Each row has a name. Each question is about the rows just above it.

(148): [125 128 127 134 131 129 132 122 126 127 132 130 121 125 127 131 123 127
 131 125 124 130 125 125 127 125 126 131 128 129 126 126 126 121]
(210): [124 128 129 136 131 133 136 120 126 130 135 126 120 124 126 128 124 127
 127 122 123 128 125 126 124 120 125 131 133 129 126 129 130 124]
(181): [170 176  87 145  81 118 101 165 147 162 115  83 159 172 121  87  90 144
  90  74 123  81 137  86 108 104 175  73 139  67  64  81 147 118]
(70): [111 102 123  91 177  86  90  91  99 111 124 114  89 111  96 112 107  97
 129 107  76 136  88 109 129  85  93 129  98 125 125 138 135 103]
(196): [ 77  91  86  67 138 167  98 124  49  65  52 169  94  83 193 173 109  46
 173 188 105 191  72 108 186 192  91 192  83 119 139  91  74  85]
Does one of the named rows hold [126 127 132] side by side, in this order?	yes
Does one of the named rows hold [128 129 136] side by side, in this order?	yes

(210): [154 176 139 121 112  98]
(128): [154 176 139 121 112 134]
(71): [141 137 115  74 133 184]
(185): [141 137 115  74 133 172]
Among the named rows, does one hold [116  74] next to each other, in this order?	no
Is [154 176 139] printed in one of the named rows, side by side and in this order?	yes
Is [ 98 112] printed in one of the named rows, side by side and in this order?	no
Among the named rows, does one hold [136 115] next to each other, in this order?	no
Among the named rows, does one hold [133  74 115 137 141] next to each other, in this order?	no
Among the named rows, does one hold [ 74 115] next to each other, in this order?	no
Is [112 121 139 176] printed in one of the named rows, side by side and in this order?	no

(71): [146 138 144 151 141 131]
(148): [131  57 151 105 136 111]
(196): [ 83 159 125 117 108 140]
Among the named rows, does one hold [152 105 136 111] next to each other, in this order?	no
Is [151 105 136] printed in one of the named rows, side by side and in this order?	yes
Is [144 151 141] printed in one of the named rows, side by side and in this order?	yes
Does one of the named rows hold [ 57 151 104] side by side, in this order?	no
Does one of the named rows hold [132  57] side by side, in this order?	no

(162): [116 136 120 112  57 130  97 116 117 141]
(210): [117 151 140 123 102 114 153 151 105 157]
(194): [118 145 135 122 113 112 162 154 107 154]
(18): [131 118 117 126 129 121 112 112 148 112]
(181): [118 145 144 122 113 112 162 154 107 154]
(128): [116 136 120 112  57 130  91 101 130 127]
Among the named rows, does one hold [105 158] next to each other, in this order?	no
Is [144 123] printed in one of the named rows, side by side and in this order?	no
Does one of the named rows hold [120 136 116] side by side, in this order?	no

(181): [143  68 183 188]
(185): [143 146 186 183]
(18): [118 146 186 183]
(71): [143  97 183 188]
Does one of the named rows hold [143 146] side by side, in this order?	yes
Does one of the named rows hold [188 183  68 143] side by side, in this order?	no

(148): [143 134 102 128 121 100 209 124 127 140 161 123 158 131]
(181): [104 101  60 126 134  88 185 203 122 117 137 154  75 147]
(185): [110  95 182 129 124 146 111  47 120 139 128 104 147 132]
(162): [110  95 182 129 124 146 111  47 137 126 140 136  76 142]
Is [124 146] printed in one of the named rows, side by side and in this order?	yes
Does one of the named rows hold [203 122 117 137] side by side, in this order?	yes
Does one of the named rows hold [147  75 154 137 117] side by side, in this order?	no
Is [137  47 111] printed in one of the named rows, side by side and in this order?	no
Among the named rows, does one hold [127 140 161 123] next to each other, in this order?	yes

(71): [105 131 159 127 100 102]
(128): [103 101  59  80  92 104]
(196): [ 98 143  89 125  93  98]
(148): [105 131 159 127 114 102]
(181): [105 140  96 123 109  99]
(70): [ 98 143  89 125  93  88]
(210): [100 131 159 127 100 102]
Among the named rows, does one hold [143  90] next to each other, in this order?	no
Does one of the named rows hold [159 127 100 102] side by side, in this order?	yes
Does one of the named rows hold [100 127 159] side by side, in this order?	no
Is [ 98 143  89 125  93] printed in one of the named rows, side by side and in this order?	yes
Does one of the named rows hold [140  96 124] side by side, in this order?	no
Among the named rows, does one hold [102 114 127] next to each other, in this order?	no

(70): [139 174 115 141 134 155 122 162 177 117  52 106 146 109 110 125 124 177
 121 173  51  99  98 162]
(196): [142 182 122 147 132 157 109 155 187 128  75 100 152 106 123 119 125 163
 115 174  74 111 124 172]
(71): [139 175 106 139 143 154 122 163 182 120  60 107 146 106  97 130 124 168
 117 172  58 101 109 166]
(181): [134 177 109 139 134 154 119 168 176 122  62 117 149 106 102 125 131 169
 118 176  60  92 104 166]
(185): [102 182 147 155 122  89 136 174 133 128 114  70 160  92 111 166 136 143
  93 146  82 123 122 171]
Among the named rows, does one hold [106 102] next to each other, in this order?	yes
Does one of the named rows hold [112 166] side by side, in this order?	no
Among the named rows, does one hold [124 130  97] next to each other, in this order?	no
Does one of the named rows hold [136 166 111  92] side by side, in this order?	no
Among the named rows, does one hold [174  74 111] next to each other, in this order?	yes

